rotation ticks, each row followed by its count of ticks
The counts run from 0 to 352.
[ -5  -7 -17 -11  -6 -11   8  27  13 -32  35  -1 -10  23   0  27 -13 -12
  -8 -23  -6  -5 -13] => 265
[ 25  -4 -36 -27  11 -13  12  -3  24   5   6 -16  -1  10   9  26  21 -20
 -14 -27   6   8   5] => 199
[  0 -16 -18   0 -20 -15  18  34  -4 -23  -6 -21  -9  14   1   6   1 -35
   7 -28  -5  -7   6] => 308
[ 10 -15 -15 -15   0 -21  33  18   1  -3 -35 -16   0   0  -4   0  14 -28
  21 -13  14   8  18] => 151
[-24 -35  -1  -6  -2 -13  31  34 -15  -8 -19   5 -11   9   5   1  -5 -15
  26  -9  10   1  18] => 326
[  0   1  -8 -10  30 -21  29  13  29 -32  11  -1  -6   3 -30  22  -4  15
  12  -2  12   7  -9] => 239
[ -2 -12  11  -8   3 -11 -13  24   0  -9   6  20   5  -3   5 -23 -33  24
  35  23 -19 -11  -1] => 99
[ -8 -16   7  -2   9 -17   8  28   0 -17 -16  10   9  -6  -8 -26 -19  14
  46  18  -8  -6   0] => 301
[ 20   1 -19 -10 -22 -18  -3  24   8 -38  18 -20   3  12  -2  -3  -4 -24
   5 -26 -11 -16 -14] => 89
[ -5 -18   8  -6  -2  -7 -20  19  -4  -5  11  21  12  -4  10 -17 -36  16
  25  24 -25 -16  -2] => 98
[ -6 -16 -12   4  16  -7 -18  19  -3 -19   7  14   5 -13  20 -39 -12  27
  20  -8 -18 -17   4] => 276
[ 17  -9 -33 -26   5  -6   4   2  17  18  26  -8  -2  11  20  32   9 -15
 -20 -18  -4   3   8] => 201
[  7 -18 -10 -13   3 -17  31  18  -6  -8 -32 -13   2  -3 -12  -8  14 -18
  32  -3  15   9  14] => 150
[ 20   6  -5 -12  -9 -10 -31  11  19 -18  28   3  17  -3   6  -9 -23   7
   8   5 -30 -25 -13] => 271
[  8  -1  -7  -8  -7 -25  17  27  15 -48   4  -8   0   5 -27   6  -6 -10
  20  -9   0  -6 -11] => 86
[ 38  18 -25 -24  13  -4 -24  -7  32  -2  27  -5  15  -3   8   5   0   9
  -8   1 -13 -13  -8] => 226
[-22 -40  -1   0   3  -9  20  31 -18  -1 -18  12  -9  -1  11 -14 -12  -3
  33  -2   0   1  15] => 125
[  4  -3 -20 -19   8   3 -24   5  21   0  49   9   1  10  20  18 -17  10
 -15  -9 -23 -10  -7] => 49
[ 13   9 -12 -24  12 -11  25   6  28  -1  20  -3  -5  16 -19  46   3  -7
  -7  -1   9  12   3] => 21
[ 15 -12 -32 -21   3  -6  14   5  18  11  14 -10  -3  14   7  33  15 -24
 -14 -24   7   8  11] => 0
[ 31  -3 -14 -20 -28 -11   2  20   0  -7  -5 -26  13   8   1  -1   2 -42
   7  -5  -7 -12   0] => 134
[  4 -22  -9 -18 -12   0 -23  14 -13  26   5   9  10   0  38 -13 -15 -16
  11   3 -26 -12  16] => 140
[ -5 -17 -22  -9  34  -9  34  12  21  -9   7   5 -19  10  -2  31  14   4
   1 -23  16  17   8] => 217
[-12 -33   3 -17   8  -4  -1  14 -13  32 -17  16   5  -6  15 -11 -15   6
  27  21 -10   4  20] => 343
[ 35  15 -19 -27   7  -6 -17  -8  34  -1  29  -3  17   4  -2  14  -1   3
  -8   1 -11 -12  -9] => 225
[  6   7  -6 -16 -18 -10 -11  22  21 -25  40   1   2  13   1  22 -24 -10
  -5   3 -20 -15 -16] => 268
[ 13  -7 -10 -18  33 -18  30   3  23   1 -20  -6  -3   1 -21  14  12  -1
  17   6  21  12  13] => 194
[ 23   7 -12 -31  17  -3 -20  -4  26  29  19   9  16  -2  10   6  -9  14
   0  29 -12  -7   5] => 7
[-19 -36  10  -8  -4 -17  28  35 -15  -7 -19   7  -7   9  -8   5 -12 -10
  31   4   7   8  12] => 127
[-10 -27  -8   4  18  -3 -11  26  -3 -22   3  17  -2  -9  19 -31 -16  27
  25 -15 -15 -11   4] => 277
[ 25   0 -33 -23  11 -10  22   2  22  -2   2 -18  -2   6  -2  29  25 -16
  -9 -24  14   6   9] => 198
[-11 -31 -12 -11  18 -11  30  16   0  14 -23   0 -10   2   3  13   8  -5
  19  -7  18  18  28] => 171
[  1 -12  -1  -1   1 -20  23  30  -1 -38 -25  -6  -7  -6 -17 -18  -2  -5
  40  -7   5  -2   1] => 304
[  0 -28 -14 -19  28   3 -10  -1   3  40   0  20   2 -12  26  -2   0  16
   7  11  -3   4  23] => 187
[ -2 -15   7   2  14 -16   6  24  -3 -29 -21   4   4 -10 -13 -29 -16  14
  46   8  -4 -13   3] => 102
[ 19  -1   1 -19 -28 -12 -18  19   4  -4  17  -6  19  10   7  -1 -24 -23
  11  18 -28 -22 -10] => 115
